In the rows, zero is written as 128.
One turn sends every row of this set to another row. A few are shown first. Where does it send the rows asked after them?
gupog: [159  81 128  92 156 116 116 141 117 141  96 112 119 111 157 125 125 111
 121 126 127 135 102 115  83 132 104 107 143 135 134 110 143 127]
miti: [124 121 110 145 136  91 149 141 163 141 152 121 109 112 126 140 119 116
 162  72 115 144 134 113 111 154 122 104 116 125 156 123 123 161]
sez: [155  78 139  96 166 104 118 136 126 141  91 122 130 112 144 117 119 113
 110 130 137 135 104 113  81 124 102 119 150 143 130  94 139 133]
bem: [123 161 164 147 152 125 145 150 164 151 132 156 134 122 127  87 107 126
 124 123  96 110 154  94 115 172 114 125 114 142  99 113 121 125]
Vulir: [162  80 140  92 165 113 116 133 119 145  94 123 121 105 145 111 118 112
 116 123 130 121 112 119  91 115 106 104 144 131 126 107 135 125]
Zim: [140 103  82 127 135 114 120 131 161 128 122 154 122 168 134 119 138 109
 140 129 109 139 123  97 116 160 127 107 134 132 131 169 142 119]
rok: [137 123  80 129 123 104 124 133 158 135 117 145 127 150 132 122 135 106
 137 130 112 140 123  98 117 150 127 105 130 136 126 176 154 118]
Gupe: [ 98 127 141 116 173 148 145 153 143 128 131 144 140 128 119 100 100 142
 128 149 128 120 113 115  96 135 160 113 148 109 106 128 116 141]
kilu: [105 115 139 122 174 141 144 144 138 130 127 147 142 131 132 105  94 139
 116 154 135 131 106 111  94 131 148 123 151 105 103 133 124 133]
Zira: [156  83 136  87 147 117 113 134 128 139  90 116 124 109 155 125 131 107
 120 123 124 126 110 118  84 119 103 111 150 139 132 104 139 131]
lok: [117 125 173 119 118 103 121 134 118 139 144 135 134  96 140 121 145 125
 150 101 123 108 109 101  97 126  80 137 171 118 149 110 117 123]
kugis: [113 162 158 137 157 127 144 159 160 166 133 156 124 111 127 101 115 118
 124 120 105 119 166 102 107 166 109 135 118 140  96 110 121 116]
zodad: [102 116 135 123 176 137 140 136 150 128 130 167 125 146 123 102  97 133
 124 152 132 126 122 111  93 141 153 125 148 107 100 129 116 137]
fuge: [138 105 112 150 135  86 146 133 159 142 145 127 101 115 123 139 132 116
 157  91 110 140 134 116 127 167 108 105 106 128 163 124 124 154]
dab: [122 132 159 128 103  91 133 142 117 125 136 130 133 107 137 111 144 133
 138 100 119 111 115 100  90 133  91 153 175 120 151 107 124 117]
dusi: [126 101 108 148 139  93 148 146 162 142 142 129 104 116 115 138 128 119
 160  77 112 154 126 105 114 173 111 114 114 130 164 124 124 143]
zom: [134  99  87 126 128 112 124 125 159 131 106 154 112 154 137 127 139 101
 138 134 109 135 123  91 113 153 122 106 129 145 136 158 159 113]
damir: [139 111 110 153 144  89 137 136 166 141 161 133 106 113 114 143 121 114
 160  82 116 145 131 113 105 162 113 102 112 129 155 128 123 158]
rezub: [121 120 167 118 102  91 132 126 128 120 131 135 135 107 137 120 134 122
 137  96 115 103 123  76  93 133  94 151 176 123 152 111 120 127]
Bipip: [118 158 168 140 160 124 135 156 168 162 138 150 151 101 121 106 110 128
 133 112  95 111 141  92 120 165 106 127 130 132  90 123 120 112]
bobas: [125 164 164 146 158 131 127 145 164 166 132 141 145 114 120 103 110 127
 117 120 105 106 157  96 112 163 115 128 123 145  94 111 129 121]
papu: [127 116 160 126 104 109 128 125 117 122 140 134 136 102 135 118 140 125
 139  94 121  93 115  95  89 133  94 151 176 124 151 106 126 121]
Todu: [127 117 161 122 109 103 130 126 115 128 129 135 142 110 138 106 139 120
 140  89 132 116 114  97  98 125  97 167 163 120 149  95 117 120]
novu: [ 98 120 141 124 180 138 144 148 148 134 128 149 141 130 122 102 100 139
 114 153 133 136 117 118  90 141 145 123 151 116  94 133 123 144]
dutu: [123 158 173 132 161 111 124 150 166 164 128 140 132 118 126 110 107 129
 120 120 100 109 162  88 115 166 104 127 120 139 100 113 115 125]
fesi: [130 117 175 128 112 107 139 134 127 122 130 138 128 102 137 107 133 121
 134  94 133 105 109 105  95 130  87 155 171 123 155 106 123 126]
dur: [128 111 128 140 144  84 136 136 175 134 150 135 102 111 115 149 121 122
 164  79 114 142 132 101 116 164 117 101 114 118 159 129 113 158]
Bena: [137 167 165 137 161 123 131 161 167 164 128 136 129 112 125 100 111 128
 132 108 102 112 152  94 118 168 119 134 121 136  95 110 120 112]
Gamu: [161  92 134  90 156 104 110 147 124 144  99 114 122 107 152 117 125 118
 123 116 133 124 102 123  77 128  96 112 152 143 133 111 137 129]
kurig: [138 114  82 127 137 117 123 132 158 132 122 154 123 160 147 116 130 107
 131 134 111 144 120  96 110 154 128 105 126 134 126 171 150 111]
beg: [143 101  92 138 133 109 119 128 152 135 110 153 115 162 135 112 134 115
 132 126 106 138 112  92 114 144 118  98 135 143 134 171 152 107]
vomus: [130 117 111 135 141  82 127 120 162 156 158 131 121 106 127 134 123 119
 164  77 105 143 128 110 120 167 113 100 113 124 153 138 123 151]
sitil: [ 97 116 137 128 168 140 151 141 148 140 129 159 128 128 118 102  91 138
 115 148 128 128 113 120  98 130 148 113 153 106 109 143 125 139]

zom turns into zodad
kilu turns into gupog
Now these:
dur turns into dutu
dab turns into miti
damir turns into bobas
Gamu turns into rok
dusi turns into kugis
fesi turns into fuge
Bipip turns into lok
Vulir turns into beg
Zim turns into novu

One turn sends every row of this set to another row. A few are shown first. Where does it send the rows asked after them?
dabi: [118 121 175 110 112 103 142 126 184 119 106 117 144 111  99 143 152 125
  97 156 130 147 128 122 158 133 135 176  60]
ped: [110 114 121 126  89 142 131 116 149 136 112 113 135 136 108 130 151  91
 149 129 140 150 114 148 184 119 134 146 136]
kip: [106 143 138 141 132  93 176 147 145  99 128 143 138 125 135 134 127  81
 124 122 127 149  91 140 151 157 153 122 119]
rav: [103 146 128 121 107  98 178  81 168  98  91 109  99 113  98 131 137 111
  98 150 136 146 105 132 149 142 102 110  94]
vig: [103 149 126 139  99 109 187  88 167 106 103 113 108 114 104 131 137 106
  87 140 139 151  99 124 147 146 103 102  85]
Dofi: [154 120 134 129  81 135 176 138 150 121 120 106 173 101 104 141 120 109
 138 134 155 133 135  90 124 156 105 122 100]
forud: [103 124 127 146  91 149 134 120 157 149  95 119 142 122  98 119 159  92
 139 131 131 148 117 141 176 121 143 150 128]
gipo: [109 118 131 138  93 145 131 122 149 136  96 108 143 129 105 116 150  92
 145 132 121 143 114 141 183 127 151 153 132]
kol: [134 104 175 122 111 114 154 123 178 129 108 121 149  92  94 144 171 122
 113 155 123 127 118 123 146 132 137 169  66]
zif: [138 131 132 118  86 115 158 140 114 112 106 110 160 126  93 125 130  95
 122 113 166 146 136  86 136 140 140 129 113]
pim: [149 131 107 122 122 129 153 121 191 143 112 101 138 104 121  83 124  83
 144 136 134 126 116 134 140 121  92 137  97]
riz: [119 104 172 117 116 108 151 127 177 122 101 111 139  89  91 141 160 110
 101 146 129 144 124 139 156 132 128 172  55]
tud: [117 102 173 114 112 108 151 128 180 106  98 107 140 104  92 140 159 121
 104 151 129 148 115 135 161 132 141 173  62]
gefus: [137 127 127 106 103 104 175 150 131 113 110 122 171 119 115 142 133 106
 136 135 154 125 153 100 119 151 131 114  97]
boga: [162 139 111 126 119 124 149 122 200 123 111  96 128 107 111  88 126  77
 139 140 142 135 101 137 136 124  94 141 102]
sif: [154 138 109 137 124 125 143 131 192 126 114 103 121 104 113  86 116  77
 130 134 141 134 110 136 128 117  93 147 108]
Sav: [148 124 148 129 104  70 145 145 199 121 104 122 175 112 137 147 129 102
  97 133 146 132 133 132 156 162 107 154 118]
luriz: [148 116 140 136  98  83 148 138 187 123 111 126 171 104 148 158 127 102
  98 148 141 128 120 146 149 150 104 163 130]
vokil: [132 110 184 109 107 104 146 130 182 126 111 114 131 110  96 140 166 122
 113 138 132 139 111 139 146 127 144 169  66]
bised: [102 144 130 148 125  97 172 138 137 105 131 139 133 122 132 135 112  82
 103 119 127 142  97 135 149 147 158 116 108]
vifa: [158 139 111 140 119 123 141 126 180 125 107 106 122 103  97  87 128  74
 140 132 142 111 114 128 127 121 104 127 102]
Bezin: [166 136 124 133 132 121 153 126 185 131 120  96 117 110 105  92 135  92
 144 129 127 123 104 142 133 117  96 130 104]
nus: [112 138 146 144 130  88 168 148 148 103 135 145 129 128 120 141 121  98
 123 125 136 133  85 149 136 144 154 116 113]
vugos: [102 132 120 126 112  92 183  95 169  99  97 123 104 103  92 146 147 106
 105 141 142 153 121 111 154 157  97 104  95]
pelir: [145 139 148 108  90 117 192 117 130 105 105 119 147 110 104 143 130 128
 129 136 152 150 135  76 142 122 110 146  96]
funap: [110 147 144 136 124  84 172 141 134 100 126 158 125 127 137 138 133  93
 115 129 132 131  94 123 130 142 152 132 116]
lisi: [152 123 132 110  84 130 172 125 127 110 107 108 160 109 106 139 136 110
 117 128 151 134 142  96 131 105 153 147  92]
nul: [159 164 126 125  94 134 175 124 152 117 117 111 143 116  98 141 130 111
 136 148 142 143 143  79 122 136 123 121  91]
gab: [109 115 124 139  90 147 142 126 148 139  96 114 147 130 118 107 146  99
 147 131 131 141 113 135 185 109 134 158 120]
zubof: [105 135 130 121 105 103 182  83 176  99 106 109  98 112 100 148 146 113
  95 128 136 157 116 132 151 142 100 108 107]
nofa: [154 104 133 126 100  78 141 137 201 120 116 111 156 111 132 164 122 112
 110 138 141 137 129 140 157 157 105 150 135]
Bolot: [ 98 143 137 140 132  92 175 146 142 117 130 154 130 121 132 139 128  86
 120 132 129 155  89 136 146 153 152 130 112]
rekal: [113 122 115 141  90 156 139 115 151 133 115 122 138 127 103 123 158  87
 140 132 132 157 112 116 175 119 136 156 138]
dunal: [151 119 145 124 101  78 151 131 200 117 109 120 171 102 146 153 122  99
 107 141 139 126 120 144 146 162 110 154 131]
sen: [152  96 132 123  91  85 141 139 185 105 112 122 164  99 141 156 127  93
 104 136 154 126 133 130 151 148 101 165 124]
Mib: [104 144 123 131 106  90 180  94 166 107  83 114  92 108 106 132 138 106
  93 140 136 146 116 130 145 144  95 111  94]

ped turns into nus
riz turns into forud
gefus turns into Dofi
Now these:
dabi turns into gab
boga turns into rav
rekal turns into funap

